In the rows, 128 means zero.
The rows of T fall into 3 groups, and each row is roughly a mix of its group's hidden directions.
T, 144 rows:
[[115 169  89 140 157 125 126 103 118  52 125 116 109 105]
 [137 125 132  89  68 126 134 148 134 120 178  74 149 147]
 [133 147  84 153 167 100  83 117 109 118 115 162 176 106]
 [135 129 156 182 162  87 144 155  75  96 137 116 119 109]
 [170 107  95  95 155 111 110 109  97 166 151 148 128 178]
 [124 137 112 102  81  69 123 125  99 144 153  97 131  78]
 [130 186 136 160  88 158 170 119 113 108 101  91 150 123]
 [127 138 187 120 101 102 141 173 127 115 176  82 117 134]
 [100 108 165 134 120  66 140 109 156 183 119  96 138 124]
 [ 95 114 168 133 144  95 112 103 158 126 140  80 101 181]
 [133 134 103  88  92 134 185 174  88 129 125 161 127 143]
 [143 133 109  50 127 155 118 114 126 168 112 102  87 133]
 [141 170 142 159  70 137 150  92 153 152  89 115 153 142]
 [183 111  89  81 125 132  67 145 108 115 125 115 137 119]
 [109 173  78 100 118 127 157 156 139 149 153 101 170  99]
 [146  69 121 110 157 133  94 175 146 120 148  78 119 139]
 [135 175 120 134  90 170 133 128 193 111 125 119  86 128]
 [138 133  57 109 133 123 187 114 118 160 139  90 128 135]
 [103 127 159  74 139 146  80  92 111  97 159 150 150 139]
 [126 178 116 133  90 107  97 138  96 136 124 146 103  63]
 [ 97 170 107 128  81 115 108 193 127 136 116 122 140  91]
 [110 150 126 115 120 170 166 121 172 102 115 124  60 144]
 [135 126 176 150 121 100 154 149 135 191 142  74 128 137]
 [100 145 121 176  98 103 150  85 135 190 112 144 129 146]
 [194  75 109 151 146 114  98 112 119 170 114 138 127 117]
 [126 169 123 113 106 126 158 162 179 145 150  87 104 169]
 [144 105 175 147 123 101 132 175 114 183 172 106 125 123]
 [142 170 109 162 106 139 194 177 157 128 123 116 141 127]
 [158 127 148 158 139 131 128 115 171 151 178 159 116 187]
 [104 161  95 183 127 122 162 126  74  88 110 135 125 118]
 [159 129 202  84 135 135 140 154 147 109 142  91 126 106]
 [148 125 129 100 120 130 101 119 146 155 138 219 127 150]
 [136 121 103 120 123 103 123 120  96  62 149 181 170 131]
 [114 128 133  45  94 137 150 133 143 137 138 133 115  79]
 [128 127 165 190 145 140 155 167 150 166 111 170 121 135]
 [116 110 140 113 156 121 122 143 131 209 123  79 137 159]
 [132 157 130 136 118 142 145 155 115 148 184 173 143 189]
 [139 153 109 169 123 134 113  94  95  70 135 149 164  89]
 [ 93  95 147 147  95  94 135 100 114 169 179 107 105 109]
 [110 101  96 101 106 125 114 154 133 180  93  90 152 171]
 [105 103  87 109  95 143 153 155 145 158  67 141 111 156]
 [169 132 147 169 131 104 115 117 132 156 183 181 125 154]
 [160 131 135  69  72 126 114 128 154 119 143 154 121  79]
 [106 134 130 149 178 187 156 104 137 102 127 123 177 105]
 [ 50 130 112  99 131 159 163 126 144  87 113 127 135 148]
 [136 156 118 160 116  70 130 112  61 124 150 121 114 160]
 [ 95 121  98  94 136 171  80  96 140 123  98  80 122 121]
 [118 121 186 161 162  81 107 131  94 153 105 124 129  94]
 [134 128  82 117 144 143 167 133 115 120 153 186 119  70]
 [127  66 141 150 125  92 145 127 100 126 135  81 176 153]
 [146 123  92 129 110 133  78 128 136 103 131 149 189 180]
 [118 120 142  90 130  92  93  62 115 104 174 110 134 136]
 [188 115 110 156 170 111  92  93 163 113 116 101 113 135]
 [101 112 115  44 113 113 104 104 120 137 119 167 124 107]
 [189 129 188 127 151 139 123 178 129 107 138 124 127  97]
 [ 90 148 181 115  92 133 162 144 157 107 141  92 145  92]
 [118 155 120 105 109 124 124  97 124  79 150  49 121 120]
 [143  96 141 162 109  93 108 179 117 135 120  83 173 106]
 [105 117 160  89 103  94 140 154 129 190 158 109 148 155]
 [139 155  99 100 114 149 174 138 194 100 152 123 153 144]
 [173  94 108 154 173 129  83 169 126  99 108 145 130 107]
 [123 139  69 147 129 151 193 137 112  94  99 156 117 126]
 [162  91 184 158  99 123 126 118  93 163 140  95 143 107]
 [114 211 129 127 142 139 132 103  86 120 153 156 104 123]
 [ 84 137 114 106 153 152 139  68 131  71 126 143 100 122]
 [ 82 167  72 144 149 112  97 129  86 147 122 115 131  97]
 [117 104 157  91  71 113 152  75 113 118 108  91 122 136]
 [101 147 121  71 138 112  73 111 134 108 162 102 165 114]
 [153 144 148 118 132 128 151  65 149 191 146 138 126  94]
 [144 127 115 107  99 140  68 124 141 104 162 117 187 160]
 [126  76  81 136 161 138  84 128 147  97 152 165 113 148]
 [111 127 113 111 136 166 105 149 167  90 120 183 123 179]
 [117 121 143 112 135 119 117 191 123  96 174 100 142 182]
 [135 153 153 137 136 141  84  88 170 103 119 191 138 144]
 [150 172 139  99 152 180 157 131 143  84 148 111 118 168]
 [102 177 139  99 127 127  99 156 173  83 162 105 116 150]
 [176 101 112  83 141 148 138 119 165 171 151 122 163  97]
 [146 117 177 127 139 149 142 149 181 146 152  98 177 159]
 [140  72 130 138 113 101  81 141 130  92 116 107 154  77]
 [ 88 187 122  84 134 103 117 124 165  93 135 148 112  99]
 [104  97 121 105  56 120 109 114 133 191 119 125 134 126]
 [107 118 103 109 120  81 101 146 108 174 149  78 166 115]
 [ 68  96 143 135 101  85 139 122 122 150  99 104 141  81]
 [126  96  66 104 121 155  89 125  89  95 145 115 102 105]
 [ 77 115 132  95 141 103 144 117 169 125 160 120 149 188]
 [ 90 118 112 108 145 101 109 191 103 140 124  69 138 134]
 [ 84 145 127 139 123  76 153  95 125 137  80  89 155 106]
 [ 94  70 125 150 177 120 120 131 164 143  98 147  92 110]
 [121 103 155  71  94 154 144 148 154 110 105 166  85 130]
 [ 98  89 131 111 139 176 151 142 102  94 124  95  74 114]
 [ 87 132  86 164 180 164 137 126 143 105 112 112 169 141]
 [139 154 111 128 138  92  71  86  91 114 161 144 121 165]
 [122 143  57 111 151 111 105  95 126 108 113 154 174 150]
 [134 145 158 120 133  95 136  69 138 104 176 105 107 173]
 [139 191 131 166 161 123  88 115 172 157 122 126 125 103]
 [ 84 112 111 119 174 133 134  93 146 123  97 178  84 110]
 [132 181  93  89 105 105 130 134  82 151 164 136 144  96]
 [148 106 140 168 168 139 119 172 156 125 154 182 129 164]
 [147 149 130 154 144  77 118 127 111  88 144 186 170 141]
 [ 97  77 139 144 119 101 129 135 132 150 131  52 118 101]
 [101  90 167 124 117 129 119 111 169  96 134 194 129 104]
 [123 109  71 114  94 141  94  67 133 102 154 116 118 146]
 [141 140 123 142  75 145 185 179 145 111 141 128  86 121]
 [101  89 164 175 136 127  78 140  84 117  90 133 134 130]
 [111 155 116  89  84  88 122  67 104 143 145 152 145 125]
 [123 179 149 139 176 134 139 132 149 117 168 121  84  82]
 [ 98  91 120 159 124  80 154 138 140 137 115  60 124 152]
 [ 91 170  78 167 165 142 142 113 163 104 127  99 142 131]
 [120 147  92 108 123 152 198 176 108 160 114 138 129 112]
 [121 152 150 194 155 138 173 118 142 101 129 105 128 174]
 [103 141 165  61 121  84 149  93 147 147 143 156 133 127]
 [119 121 212 126 117 150 134 124 130  98 116 154  86 154]
 [105 124  94 187 110 130 119  91 137 114 106 193 136 126]
 [119 108 116 113  96 115 104 114 122 180 165 196 120 148]
 [134 128 161 113  91 180 127 144 153 110 171  78  95 123]
 [124 110 112 127 172 190 122 129 165 122 121 131 190 113]
 [151 104 129 205 141 136 113  94 165 101 142 149 108 127]
 [126 193 156 121 157 135 173 130 132 130 111 183 136 150]
 [194 147 147 127  83 166 114 160 119 111 140  95 151 129]
 [ 94 112 109 139 157 110  53 137 130 167 118  95 149 121]
 [ 93 163 114  73 104 136 159  97 117 166  98  94 116 137]
 [117  99 134  97 116  70  99  82  84 134 152 103 114 116]
 [128 175  89 114  95 136 169 125 159  96 144  86  96 134]
 [149 125  86 100 109 106 125  73 111 150 139 140 185 100]
 [129 171 122 145 176 103 154  66 133 148 114  95 103 123]
 [160 102 130 117  73 170 112 146 146 110 168 145 159 164]
 [ 65 119 128  88 105 103  99 164  85 151 117 114 126 109]
 [ 98 100 178 154 105  94 115 118  96 125 102 106  90  89]
 [137 123 176 136 121 156 149 129 112  98 174  81  87  94]
 [132 106 114  89  80 105 100 128 141 188 139 107 151 164]
 [ 95 174 109 112 151 110  98 159 130  78 152 102 122  88]
 [ 63 144 167 136 122 123 160 123 109  91 114 118  83 154]
 [108 126 113 139  72 104 183 149 132  73 124 105 145 119]
 [111  99 164 106  84 130 137  90 137 134  79 105 112 175]
 [180 169 129 181 169 168 131 120 144 146 134 149 146 121]
 [154 182  94 133 119 116 139 120  70 154 125  75 131 132]
 [117 116  75 141 142 113 132 115 121 157  54 156 141 155]
 [116 164 125 160 132 125 111 149 123 116 116  72  95  63]
 [128 156 106 117 139 121 138 169  98 211 120 127 103 116]
 [152 117 141 133  75 143 107  57 122 119 111 132 144  84]
 [131  96  99 142 142  99 147 108 173 120 147  70 161 162]
 [109 139 167 161 117 105 149 130 112 167 139 202 126 109]
 [125  97 157 120  97 105 111 192 133 163 129 153 176 133]
 [113 101 158  91  94 150 147 126 141  77 136 148 111 184]]
One row of each group comes first, with its name. Which group is each row after those in?
[104 110 142 135 110 120 129 143 128 171  58 163 107  86]  L
[ 96 107 174  83 128 125 145 137 142 181 129  89 107  95]  U
[121 158 172 145 136 139 170 188 115 153  91 151 143 112]  V

[ 97 118 170 132 147 140 156 135 137 155  86 144  62 103]  L
[109 151  93  55 102 138 118 133 170 149 157 116 143 115]  L
[ 88 157 114  87 149  74 125 112 113  79 133 150 139 101]  L
[138 148 107 158 141 141 165 103 143 135  94 189  93  90]  L
[173 165 104  87 112 156 120 114 136 170 130 127 120 184]  V
[124 143 183 127 135  82 158 161 108 129 175 111 111  91]  L
[101 168  81  74 123 129  97 123 154  90 153 107 144 118]  L
[164  99  91 147 169 148  93 130 135  81 118  89 103 113]  V
[141 162 104 168 100  86 103 111 136 104  82 115 157 163]  L
[ 65  69 120 110 159  86 119 140 146 151 137 142 124 135]  V
[176  93 173 128 109 126  94 155 126 178 126 128 151  94]  U
